Here are some points, one per row:
ndarray[ 46 -24  10  -9 -64   3 -16  11  38  -9  16  22   6  43 -26 -28 -36  30  10 -37 -30  33 -65  14 -52 -30  10  42  36 -20   7  20 -14  33 -16  48  13  14  35 -59 -22 -26  -3   8  -1 -33  34   9]
ndarray[ -5  14  -1 -38  -1  43 -47  72   2   3  52 -50   0  21   5 -60 -31  -1   2  -8 -17  27  27 -58   7 -39 -61 -40   9  13  26  42  -4  41 -41  26 -18 -28 -17 -45 -64  36 -35 -23 -37 -31 -24  24]
ndarray[-12   1  19  14 -31  19  63 -46  44  19  48 -26   4   8  27  92  11 -24  37  17 -30 -26 -14 -45   4  22 -49  14  37 -34  61 -27 -11 -43  63  53 -14 -66 -42 -39 -14  51  23  18 -41 -29  24 -87]
ndarray[-10 -67  10   8  24  34   0 -48  -3  18   0  -2   2  16  11   0  59  -5  47   4 -76 -13  -3 -53   8  45  27 -36 -15 -14   8  16  40 -27 -31 -26 -13 -23  18  -3  48  -4 -42  25   5  13  20  25]
ndarray[ -6  44 -41  29 -13  11  23   2  15 -49  48  16  43 -25  -5  30  -1   8  -5  60  28   7 -23   9  32  30  24 -19 -21 -28 -43  15   0  44 -18 -40   5 -28  -9  57 -16   1   4   6  16   8  16 -25]
ndarray[-37  53  34  -1 -44 -32  -9  19  22 -22 -38 -19  43  34 -45   4 -19  -9   3  -6  66   4 -11  -3 -12  16  26 -23 -34  -2  -6 -11  29  -5   0 -43 -23  21  28   4 -15 -19  -5   2 -16   4  17 -29]
ndarray[-28  16 -27  85  27  16  32  30 -18  -6  13   7  -5 -22 -44 -20 -24 -36  17  -5  30  13 -56  41  -7  14   5  46  -6 -22  58  31  27  10  -4 -37 -19  -1  38 -41  40  41 -34  -9 -25 -15 -49  18]
ndarray[  0  58  16 -48  84  -2 -16  80  14  20 -17 -28 -61 -19  44   7 -46  28 -15 -62 -24   5  43 -36 -64  11  80   7  42  16 -26  18  -2 -29 -41  45 -29   6   7   9 -45   7 -35   6 -24  -4 -16  25]
ndarray[ 22   4  -5 -20 -20 -30   3  29  -2   3  20  27  24 -30 -11  51 -28  44  22 -30 -35 -25 -11  18 -53 -12   4 -55   9 -73  33  18   1  -8 -52 -14  17  -2 -11  -7  -9  10 -11 -32 -33  -9  44  24]
ndarray[-25  10  47 -19  38  25  28  12  20 -21   0 -14  20  42 -42 -22 -21 -28 -20  -6 -39   6  48   1  14 -28  -3  27  -2 -30 -37 -34 -29 -20 -21 -32  28   4  63  51 -42  -9 -45 -13  22 -22 -12   5]
ndarray[  7  31 -14 -19  16 -12 -36  23 -51 -75  12  13  -1  34 -39 -15 -17  40  81 -13  17   3 -10  23   1  25  15  16  -8 -24  -4  -6 -17 -14 -31 -25 -25 -18 -15 -35  19 -19   9 -41  22  -3   0 -12]
ndarray[  29   14    4    1  -48   52   58    8   51  -34   43  -37   40  -55  -19    7  -57   26    2  -11   11  -44    7  -23  -21   17 -118  -56  -10   38  -31    5   39   19   46  -10  -88   23  -15   67  -10   34   24   -3   11  -22   10   -7]
ndarray[-11 -39 -25  23 -48  -6 -18 -14  -7  42 -11  36  -5 -12   7  14  14 -10  29  20  -6  47  37  15  -6  39  31 -11  22  13  24   5 -15 -35  58 -10   8 -30  57  23  36   2  12 -66 -38  11  21  22]
ndarray[ 13  -5   9 -58 115 -47  20  21  63 -15 -92 -36  69 -22  39   5  29 -10  -6  -4   3 -19  53  63  27  19  36 -40 -19  67  11 -36  13  23  67 -26  48  41   4   6  42  42  23  18  54  55 -48 -15]
ndarray[   1  -13  -50  -49  -26  -34  -19  -34   18  -46   48  -26  -76   24  -26  -25   40   28 -119   21   86  -16   -5   -9  -22  -94   24   -2  -56   34   -5    1   22   33   -6    2  -17  -18  -20   24  -46   24   -2   47   27  -32   22   51]
ndarray[  5  16 -21  12 -62 -18 -17 -16 -39  13  47 -15 -37  46  -1  -8 -40  16 -78   0  15 -24  11  10  11 -14  10   0   3 -31 -17  36 -23  19   3 -24 -55  12 -75 -34  -2 -16  -9  37  22  54  24  47]
ndarray[ -12  -10   23   -3   29  -56   45   26  -47  -19  -30   45   47  -16    5  -13    5   42   29  -47   -2   -9  -21   64  -70   -2  -24    4    6   12  -16   14  -46  -35   -7   42  -29  -40  -59   12  -60  -22    2   27 -102  -40   58   15]
ndarray[ 26 -22 -12 -46 -30  12 -32 -54   2  22 -57  -4  -7   2  -2  42  41   6  23  42 -57 -35  16  24  38 -33 -39  81 -27  13  58  14  23  23  10 -38 -14  38 -12  73  20  36  48  12 -32   7  18  -5]
ndarray[ 52 -79 -51   3  17 -20  -3  -9 -29  52   6  13  11  10  46  64 -20 -12  29 -25   3  11   5 -34  53 -22  24  -2  55  69  18  -2 -21  -4 -37   4  30 -16  40  12   5 -25 -56 -28 -28  20 -17 -11]
ndarray[ 22  -2  19  32 -13  71  30  -4 -38  43 -46 -12  -8 -43  12   2  14  28  49  46 -29 -72 -23 -55  -6  63 -41  39  -3  46  72   7 -34 -29  65  33  29  33 -29 -75  15 -35 -22   8  -8  24 -19 -65]
ndarray[-12 -17  -7  49  -2   7  60  43   8  -4 -12  38 -49  43 -20   7   8  44 -27  39 -31  38  13 -20 -14  14 -69  -4  -1  -9  -2   7   7  17  -8  32 -26  19 -18 -20 -49   9  18   9   4   8  -6 -38]
ndarray[-15  34 -11 -15 -22  38  -7  20  -8 -16   5  -4  51  29   8   1 -12  -9  10  21 -13  16 -37  17   0 -20  10 -23   3  25  52  44 -16 -31 -36  22 -38  -1 -17  21 -51   5 -13  -2  41 -46  52  27]
ndarray[-32  10 -60   5 -28 -22  -1  -8 -58 -17  -4 -48 -29 -17  17 -10  11  14  18 -12  10 -17 -29  18  22 -33  11 -20  34 -37 -40  -1 -17  66  12  12  13  20  43 -48   8 -13 -28  -8  13 -45 -14 112]
ndarray[ 13  -7  57  10   4 -12  -2 -62  15  -2  25 -21 -33 -60   0 -31 -24 -22  24  25 -37 -40  56  39  48  -7  23 -13 -24  11 -20  22 -12 -35  20  18  40 -19  -4 127   6 -13   5 -24  26  13 -40 -45]
ndarray[ 29  30  29 -76  28 -21  -1 -21  44   2 -49 -28 -11   6  79 -22  -5 -34  -8 -19 -33 -11   3 -48 -11   1   1  -4 -44  49   4 -43 -34 -27  30  40  53  41 -32  46   8  51  58 -20   0  71 -26  -7]
ndarray[  2  18  52 -59  45  -2  39 -35  21  48 -31  14  -8 -16  37 -12  40 -49  19  13   1   9  29   5 -48  28 -16  19 -37  38 -39 -21   1  24  28 -17  50   1   4 -20   4  11  -1 -25  56  32 -62  -4]
ndarray[  7 -87  35  23  30   6 -74 -57 -19  38   3 -15  23 -12  44  23  -3 -17  -4  25  -9  -3  -3 -32  -9 -17  53  -3  35  16  27 -40  30 -42 -48  26  31 -15 -17  -6  16   4  51 -37 -60  -2  -9  41]
ndarray[ 19 -36  17 -15 -24 -21 -49 -31 -39  -1  -3  26 -77 -20  74  46   8 -19 -27  30   3 -44  -6  -5  54 -62  10 -34 -65   6 -10 -15 -52  34 -14  10 -64   4  13  -5  46  -2  44  -3 -15 -25  54  37]
Along one direction, these points spread out more than along any other. Take the direction at right angles to it along which they spread out most. Then take the direction at right angles to both along which they spread out most. Go by this last direction. How many in every 100 of the points above lie lower along it than each point below? Answers are rounded to whole numbers. More than half of the points above lie lower than the first one.
ndarray[  0  58  16 -48  84  -2 -16  80  14  20 -17 -28 -61 -19  44   7 -46  28 -15 -62 -24   5  43 -36 -64  11  80   7  42  16 -26  18  -2 -29 -41  45 -29   6   7   9 -45   7 -35   6 -24  -4 -16  25] 61
ndarray[ 26 -22 -12 -46 -30  12 -32 -54   2  22 -57  -4  -7   2  -2  42  41   6  23  42 -57 -35  16  24  38 -33 -39  81 -27  13  58  14  23  23  10 -38 -14  38 -12  73  20  36  48  12 -32   7  18  -5] 75
ndarray[ 46 -24  10  -9 -64   3 -16  11  38  -9  16  22   6  43 -26 -28 -36  30  10 -37 -30  33 -65  14 -52 -30  10  42  36 -20   7  20 -14  33 -16  48  13  14  35 -59 -22 -26  -3   8  -1 -33  34   9] 71
ndarray[ 22   4  -5 -20 -20 -30   3  29  -2   3  20  27  24 -30 -11  51 -28  44  22 -30 -35 -25 -11  18 -53 -12   4 -55   9 -73  33  18   1  -8 -52 -14  17  -2 -11  -7  -9  10 -11 -32 -33  -9  44  24] 68
ndarray[  5  16 -21  12 -62 -18 -17 -16 -39  13  47 -15 -37  46  -1  -8 -40  16 -78   0  15 -24  11  10  11 -14  10   0   3 -31 -17  36 -23  19   3 -24 -55  12 -75 -34  -2 -16  -9  37  22  54  24  47] 64
ndarray[ 29  30  29 -76  28 -21  -1 -21  44   2 -49 -28 -11   6  79 -22  -5 -34  -8 -19 -33 -11   3 -48 -11   1   1  -4 -44  49   4 -43 -34 -27  30  40  53  41 -32  46   8  51  58 -20   0  71 -26  -7] 43
ndarray[-10 -67  10   8  24  34   0 -48  -3  18   0  -2   2  16  11   0  59  -5  47   4 -76 -13  -3 -53   8  45  27 -36 -15 -14   8  16  40 -27 -31 -26 -13 -23  18  -3  48  -4 -42  25   5  13  20  25] 79
ndarray[  7  31 -14 -19  16 -12 -36  23 -51 -75  12  13  -1  34 -39 -15 -17  40  81 -13  17   3 -10  23   1  25  15  16  -8 -24  -4  -6 -17 -14 -31 -25 -25 -18 -15 -35  19 -19   9 -41  22  -3   0 -12] 54
ndarray[  7 -87  35  23  30   6 -74 -57 -19  38   3 -15  23 -12  44  23  -3 -17  -4  25  -9  -3  -3 -32  -9 -17  53  -3  35  16  27 -40  30 -42 -48  26  31 -15 -17  -6  16   4  51 -37 -60  -2  -9  41] 96
ndarray[ -6  44 -41  29 -13  11  23   2  15 -49  48  16  43 -25  -5  30  -1   8  -5  60  28   7 -23   9  32  30  24 -19 -21 -28 -43  15   0  44 -18 -40   5 -28  -9  57 -16   1   4   6  16   8  16 -25] 11
